Families of rows that turns and mirrors carry onto each other, the same ones carrying the whole set onto itself: the rest of each named row's family, in list order
7 families of 3 rows
Z556: [ 28.9,  50.2,   0.0,  39.0,  14.1, -22.2, -19.7,   9.3,   2.6, -20.4]
Z996: [-25.3,  23.5, -27.6, -21.3,   4.5,  -7.7, -17.1, -10.4,   8.9, -41.0]
Z392: [-32.5,   5.5, -20.8,  -3.6,  -1.5, -17.1,  14.4, -24.3,   5.0, -12.6]
Z22: [ 33.0,  44.2,   4.5,  -0.5,  36.4, -17.8, -20.6,  16.2,   6.2, -14.1]
Z659: [ -4.5,  -4.6, -17.5, -26.1,  16.8,  -9.3,  24.6,  -9.0,  10.7, -24.3]
Z640: [ 15.2, -30.9, -38.5,   7.4, -19.7, -13.2, -10.4,  16.6,  21.6,   8.2]
Z530: [ 25.6, -12.7, -23.1,  26.0, -22.2, -17.8, -37.6, -14.9,  10.6,  15.8]
Z466: [  5.4, -27.3, -34.5,  12.2,  12.6, -31.4, -31.2,   5.3,  18.2,  15.6]
Z775: [ 13.2,  59.9,   0.7,  27.8,  16.1, -21.7, -22.6,  -5.6,   0.6, -12.7]
Z857: [ 25.5, -23.6, -27.2,   1.6, -31.4, -24.7, -12.9,   7.6,   3.7,  17.5]
Z914: [ 43.9, -21.3, -20.8,  -9.0, -10.0,  -6.3, -35.7,   1.6,  15.1,   2.0]
Z818: [-24.7,  29.3, -21.6, -14.2,   8.4, -10.0,  17.8,  16.2,  10.5, -31.5]
Z981: [-19.7,  24.2, -14.4, -21.4,  -4.0, -22.5,  25.9,   3.8,  -5.4, -20.4]
Z61: [ 44.7,  32.5, -20.1,  37.1,  21.0, -18.7, -14.0,  -7.6,  10.6, -31.9]
Z266: [ 28.3, -30.6, -30.3,  11.8, -14.1, -21.1, -11.9,   5.3,  14.4,  18.8]
Z85: [ 43.2,  51.9,  -0.9,  18.8,  -0.3, -27.3, -17.0,  19.0,  -5.5,  -8.0]
Z57: [-30.9,  21.9, -17.9, -26.3,   5.6, -15.0,  12.2,   4.9,   4.3, -19.2]
Z647: [-34.1,  13.5, -18.4,  -7.7,  -4.6, -13.0,  13.1,  -8.5,   3.9, -32.2]
Z718: [ 45.7,  53.4,  -5.7,  20.5,   4.5, -12.4, -21.4,  10.5,   4.0, -21.6]
Z782: [ 45.3,  43.7, -13.3,  28.4,   4.4, -12.5, -25.3,  27.4,  13.0, -17.0]
Z834: [ 14.6, -27.0, -25.8,  20.7, -21.5, -21.6, -34.2,   4.1,  12.7,  14.0]

The rest of the family of Z22: Z659, Z914
The rest of the family of Z556: Z647, Z834
The rest of the family of Z57: Z266, Z718
The rest of the family of Z530: Z392, Z775
The rest of the family of Z996: Z466, Z61

